(in the rows, 128 means zero)
The rows below come in pairs that one turn or mirror swaps. Which row does each named row swap with?
The rows were stretched afterwards, more along some directions than others.
z_166: [124 143 124 111 121 129 118 125 161 114 129 136 144 123 139 136 133 132
 124 164]
z_651: [143 113 121 130 128 116 113 106 124 137 111 123 148 128 144 151 155 135
 122 126]
z_321: [108 120  93 103 110 135 156 141 147  92 128  74 113 150 158 143  84 147
 111 170]
z_812: [130 148 154 136 101 116 117 102 119 120 117 123 142 143 132 129 164 120
 157 141]
z_983: [112 135 124 131 137 133 109 140 143 109 123 125 113 137 101 139 114 107
 124 104]
z_813: [162 111 141 151 103  94 121 107 130 134 121 142 146 101 119 109 177 145
 148 135]
z_453: [127 110 131 129  94 124 152 121 130 144 110 131 122 115 126 131 160 129
 162 114]
z_574: [154 129 155 127 124 125 133 123 103 128 124 126 108 121 151 131 126 126
 154 156]
z_182: [124 110 142 138 120 120 133 128 132 156 134 143 116  97 118 124 174 134
 186 125]
z_974: [129 134 119 152 133 127 119 105 128 140 114 153 156 124  96 136 149 100
 133 101]
z_690: [118 102 150 131 134 150 160 119 114 137 152  98 116 122 140 152  79  99
 185 100]
z_947: [124 127 134 111 102 136 161 133 149 106 152 120 113  87 162 143 101 150
 154 153]
z_165: [137 152 119 131 141 135 156 159 129  96 113 110 103 131 123 119  90 124
 153 133]
z_797: [125 146 137 140 146 145 138 131 137 144 125 151 167 114 113 135 122  89
 173  86]
z_743: [138 141 188 164 152 161 131 123 121 160 122 151 167 115 102 127 166  71
 156  89]
z_736: [116 137 142 140 125 137 122 100 143 130 139 132 120 113 128 147 133 116
 110 130]
z_206: [119 139  85 109 124 123 150 162 152 123 117 119 145 143 150 127 138 150
 135 147]
z_873: [150 155 152 127 147 142 125 125 122  89 139 108 124 138 125 125 114 100
 131 140]
z_443: [122 133 122 133 147 129 128 121 122 113 122 106 111 131 126 159  92 111
 159  98]
z_610: [154 137 135 136  97 128 141 119 166 149 107 141 166  94 140 117 165 135
 126 127]
z_726: [131 135 106 116 114 149 141 143 123  97 131 116 139 108 137 137 108 127
 134 127]
z_508: [121 121 156 122 135 150 127 117 131 155 149 133 139 129 130 144 145 107
 163 113]
z_377: [123 120 143 120 138 150 129 128 126 145 160 137 129 121 137 136 139 117
 155 130]
z_715: [123 136 117 116 126 145 130 140 122 131 113 117 138 139 125 128 159 153
 101 144]
z_561: [121 122 148 121 140 125 130 101 138 117 146 122  97 123 129 158  93 133
 161 140]
z_189: [ 98 164 147 143 138 158 144 133 115  96 143 105 115 150 101 129  97  92
 175 105]
z_661: [100 129 132 132 136 148 140 110 144 127 149 122 110 110 129 150 111 114
 121 126]
z_455: [108 142  93 110 122 130 148 156 164 121 116 114 143 150 135 131 137 138
 133 139]
z_468: [138 146 160 166 155 148 120 121 125 142 154 169 148 100 100 115 143  96
 132  76]
z_212: [131 130 145 141 142 149 144 132 123 101 154 113 110 117 102 118  97 131
 136 121]
z_777: [128 151 114 132 136 139 158 160 117 103 118 114 105 133 130 119  95 119
 145 141]
z_396: [130 127 169 148 124 120 120 110 141 164 117 156 146 112 119 141 153 106
 140  82]
z_221: [131 140 127 110 132 162 142 144 156  92 143  94 101 116 132 133  76 134
 139 140]
z_671: [133 145 132 123 136 124 135 154 151 102  97 103 134 146 136 132 134 132
 144 156]
z_239: [ 98 123 131 136 152 152 149 130 146 116 159 115  96 113 124 148  93 119
 146 117]
z_655: [117 114 180 156 138 133 130 118 107 129 145 138 105 115 105 135 121  89
 185 113]
z_283: [132 124 156 133 124 123 128 131 105 118 144 122 135 139 130 123 134 127
 135 150]
z_134: [117 154 152 127 117 141 141 145 141 102 141 106 120 130 117 124  95 126
 144 148]
z_185: [148 158 151 142 138 118 160 133 141 115 120 122 142 123 134 120 124 106
 167 116]
z_193: [153 136 113 128 124  91 101 132 151 100 122 138 127 121 140 119 152 158
 125 152]
z_7: [123 127 134 155 138 120 145 154 103 121 133 127 142 134 104 114 124  99
 182 101]
z_282: [164 133 167 138 119 127 123 110 117 139 122 144 126 109 135 121 155 122
 135 148]
z_147: [109 116 134  91 116 154 155 134 127  93 140  82  67 141 141 152  83 154
 140 153]
z_669: [145 146 151 161 111 125 120 128 115 148 110 146 179 119  94 112 161  87
 162  93]
z_8: [128 136 133 138 133 122 133 138 104 111  95 115 143 156 121 135 124 118
 129 123]
z_459: [120 128 189 146 145 162 140 115  96 101 137 112 115 118 143 151  97 111
 163 126]
z_575: [127 118 114 119 140 119 127 113 122 121 116 103 122 131 144 163 106 125
 152 114]
z_129: [120 132 129 158 124 128 130 135 115  89 100 123 138 122 127 126 141 111
 157 133]

Swapped with z_321: z_690
Swapped with z_873: z_185
Swapped with z_147: z_453
Swapped with z_575: z_661
Swapped with z_221: z_610

The rows below come in pairs that one turn or mirror swaps. Which row does each named row swap with?
The rows were stretched afterwards, more along some directions than others.
z_899: [ 93 102 151 132 117 109 109 110  94 102 151 159 176 132  82 140 140 163
 113 171 129  93 131  75 109]
z_481: [138 120 192 153 144 134 171 146 116 118 101 125 126 118 109 157  92 144
 119 183 206  95 111 133  67]
z_916: [125 127 136  86  97 138  92  71 126  90 102 179 148 112 128 132 140 188
 147 149 157 138 160 125 155]
z_45: [181 186 168  91 143 174 146 115 123 157  96 117 140 134 109 135 157 170
 124 120 132  99  73 109 138]
z_584: [145 163 131  93 144  69 126 110  99 133  96 163 119 141  99 137 191 155
  95 161 195 174 102 125 137]
z_811: [ 85 105 136 140 108 173 109 107 102 100 103 114 172 117 131 135 193 150
  62 174 115 103 142 121  86]
z_276: [141 147 129 115  99  86 102  87 120 125 121 145 143 123 130 146 190 165
 123 137 104 149 142 179 160]
z_411: [130 150 145  76 153  60 145 144 130 128 152 157 136 117  66 146 164 117
  83 177 215 134 124 109 114]
z_149: [115 170 172  64 114 156 102  93 126  86 121 140 142 138 153 153 190 145
  80 133  97 168  95 142 114]
z_14: [161 139 215  85 124 121 134  95 124  74 178 170 110  98 157 174 135 119
 113 187  89 121 116  96 137]
z_240: [119 119 153 137 165  66 152 157 115  98 159 114 106 110  98 168  94  88
 108 195 177 139 121 157  85]
z_252: [157 132 156 168 121 117 148 103  88  83 104 193 150 147 150 164 145 161
  84 150 162 138 128 109 119]
z_863: [155 170 136  81 156  79 159 145 119 142 128 168 137 139 109 155 168 121
  57 134 209 145 117 142 129]
z_841: [165 142 151  94  97  51 103  73 121  89 159 197 103 106 139 157 188 158
 118 151 106 157  92  95 189]
z_262: [124 152 129 133 106 128 109 116 106 150  85 142 164 157 122 152 216 165
  86 126 142 121  88 157 121]
z_917: [151 139 182 103 114  79 132 124  80 125 104 207 146 156 114 160 133 187
  99 161 214 129 110  96 140]
z_851: [145 156 148  91 132  77 104  87 106  86 144 173 117 120 111 128 151 168
 119 141 165 136  88  66 192]
z_118: [164 124 163 162  95  98 107  95  97 104  95 160 115 131 165 166 182 172
 119 161 120 147  78 157 152]
z_494: [ 89 127 124 122  93  71  85  93 117  82 158 129 161 119 151 153 188 156
  82 145 118 114 103 161 140]
z_966: [ 98 139 115 125 121 114  99 122 112 111 133 133 154 137 158 172 152 100
 105 157  98 159 133 210  89]
z_957: [ 99 126 153  99 103  91  87  76 110 107 150 163 144 141 112 137 188 149
 109 164 105 140 113 110 149]
z_799: [ 91 124 120  94 149  97  95 105 113  59 169 148 139 102 131 169 174  69
  67 165 104 172 128 139 116]
z_332: [ 92 143 160 117 123 201  97  76 118  75  91 100 156  97 162 152 133 133
 117 144 127 125 125 170  65]
z_839: [109 127 189 131 135 143 112 114 111  73 168 102 142  87 124 167 172  94
  85 152  75 121 113 126 101]
z_173: [133 155 112 139 149 109 139 136 121 142  81 118 126 161  90 138 166 114
  96 160 180 179 105 173  67]
z_73: [158 152 155 128 155 151 158 135 113 171  92 144 145 154 115 158 144 159
 141 131 144 134  91 124 129]
z_311: [115 105 153 145 134 111 122 133 101  90 103 136 114 120 112 151 130 129
  84 215 182 149 150 146  77]
z_529: [127 156 146 109 163 152 130 152 120 134  98 111 120 130 111 164 104  94
 112 149 194 156  72 163  91]
z_831: [141 125 161 154 116  87 135 147  78 114 125 171 158 113 136 157 169 171
  61 159 188  76 117 116 127]
z_66: [ 99 124 177 130 110 150  98 128 110 100 123 119 156 117 162 179 172 135
  96 155  90 108 125 190  99]
z_953: [122  99 125 151 100  70  98  95 105  89 121 194 132 131 113 158 147 140
 104 191 160 162 179 149 113]
z_526: [158  84 148 182  99  68 132 127 105  94 113 229 139 144 108 172 167 160
  94 166 183 135 123 118 143]
z_774: [145 184 121 108 151 153 124 109 133 122  60 112 115 133 135 140 191 129
 108 132 167 158  68 150 116]
z_6: [186 181 219  78 151 154 177 120 132 145 112 121 107 126 114 142 171 158
 118 159 150  98  55  86 121]
z_685: [112 172 158  59 179 157 139  97 135 141 142  95 135 113 135 135 148 145
 117 119 144 105  88 107 136]
z_69: [138 122 199 137 135 125 151 109 125  85 139 166 160 133 113 167 177 134
  75 142 118 135 114 129  88]
z_691: [123 107 139 142  91 155 109  93 104 105 107 178 184 115 136 153 205 178
  93 154 110  94 130 109 128]
z_188: [151 154 162 122  97  68 148 122 107 134 123 175 146 153  97 134 177 173
  79 161 195  94 122 130 145]
z_521: [115  74 168 167 111  64 126 158 103  89 138 191 130 140 135 192 127 122
  94 183 174 131 148 171 116]
z_152: [149 161 158  84 147  85 146 112 132  96 129 159 109 122 119 159 125 119
 114 149 172 166  86 128 130]
z_315: [117 126 125 111 161 111 161 161  97 145 138 136 141 134 124 155 103 128
  75 200 172 123  91 142 102]
z_97: [138 150 167  99 167  83 148 109 122  82 169 165 115 122 131 158 127 116
  71 137 192 135 111  94 144]
z_80: [128 129 169  77 100 115 118  99 145  77 176 165 117 123 143 167 167 143
  91 189  69 132 130 131 140]
z_760: [131 145 136  97 133 139  96  84 150  83 119 147 117  96 149 166 150  97
 149 157  99 173 156 169 124]
z_322: [147 116 196 159 102  72 128 137  97  68 171 189 167 127 129 181 165 143
  70 119 148  65  90 104 150]
z_990: [145 143 152 120  89 147 114  83 102 147  81 131 168 145 104 118 169 219
 112 138 134 111 114 102 141]
z_641: [140 141 169  83 147 189 105  75 131  93  96 150 128 103 125 140 181 130
 117 168  97 161 113  68 111]
z_454: [133 128 151 170  99  64 148 164  76 115 142 179 179 164 103 159 141 175
  60 145 196  56  89 110 131]
z_133: [157 190 176  69 125 130 129  88 124 129 119 141 150 110 114 119 180 204
 142 107 153  76  98  93 179]
z_803: [135 196 139  44 156 171 145 105 141 147 109  91 142 107 108 128 166 132
 114 131 123 132  69 112 119]
z_313: [196 195 177  56 123 110 159  94 139 154 113 164 122 102  90 129 223 182
 120 132 154 111  92  75 157]
z_723: [ 91 124 105  91 139 117  86  63 127 115 118 112 129 126 135 128 171 151
 120 145 110 178 120 151 127]
z_51: [140 171 128  82 119 154 112 110 117 138  69 150 152 152 111 125 192 191
 104 107 189 133  58 106 163]
z_569: [105 131 162  73 124 102 101  77 120  75 176 183 148 117 105 145 157 154
 102 145 145 120 104  52 160]
z_249: [127 148 119 113 153 101 148 139 130 145 101  96 125 125 105 142 156 136
 118 152 178 124 105 193 112]
z_31: [121  80 172 172 104  87  88  90 104  76 142 168 142 103 125 155 172 164
 116 158 107 128 145 116 130]
z_858: [158 116 160 144 114  50 158 123  97 103 135 211 156 126 103 139 143 189
  75 150 223  94 142  53 148]
z_406: [119 121 148 122 113  98 113 106 103 125 144 164 175 130 127 141 182 187
  96 112 126  97  86  63 168]
z_298: [116 128 183 135 148  88 152 157  88 102 136 119 113 101 141 172 100 133
 109 194 199  91 112 167  94]
z_567: [149 145 178  93 144 127 117  85 102  84 119 173 116 124 136 155 122 153
 130 166 147 140 104  92 125]
z_513: [ 99 123 184 131 127 165 115 125 102  71 161 136 168 104 159 184 142  94
  63 153  89 106  88 109  89]
z_357: [112 129 147 110 135 109 145 131  98 135 129 170 183 130  83 140 148 162
  96 168 207  82 149  86  95]
z_606: [165 172 191  95 143 119 170 153 123 107 142 139 125 114 104 157 161 119
  83 160 186  80  71 103 106]
z_855: [150 178 187  31 155 137 172 144 145 146 126 150 108 141  91 148 182 154
  91 188 167 117  86  96 110]
z_181: [104 107 140 110 142 132 119 108  97 109 137 121 149  96  96 120 125 159
 118 191 158  78 118  65 114]
z_13: [145 171 157  87 119 109 155 123 121 141 133 152 158 135  98 131 155 198
  95 124 211  56  80  91 163]
z_642: [182 144 173 144 108 122 144 124 125 114  84 168 123 132 162 166 143 171
 119 148 160 107 104 159 142]
z_672: [112  95 119 194  84  52 102 123  88  92 151 176 174 167 128 164 162 160
  67 127 151 112  90 129 150]
z_884: [105 121 171  91 124 137  96  93 132  71 179 119 124  88 142 161 139 112
 142 176  66 112 101 124 120]
z_366: [139 173 144  49 150 141 154 141 139 174  87 110 103 138 100 125 110 165
 140 187 194 156 119 164 106]
z_201: [186 150 201 104 124 140 143 100 120 119 105 177 132  95 114 159 189 144
 123 175 132 134 148 113 115]
z_579: [ 92 157 162 106 151 137 131 138 106  94 161  88 161 100 143 171 167  96
  69 146 103  96  86 149  83]

Swapped with z_917: z_990
Swapped with z_529: z_332
Swapped with z_966: z_173
Swapped with z_6: z_14
Swapped with z_811: z_521
Swapped with z_80: z_855
Swapped with z_760: z_774
Swapped with z_73: z_252

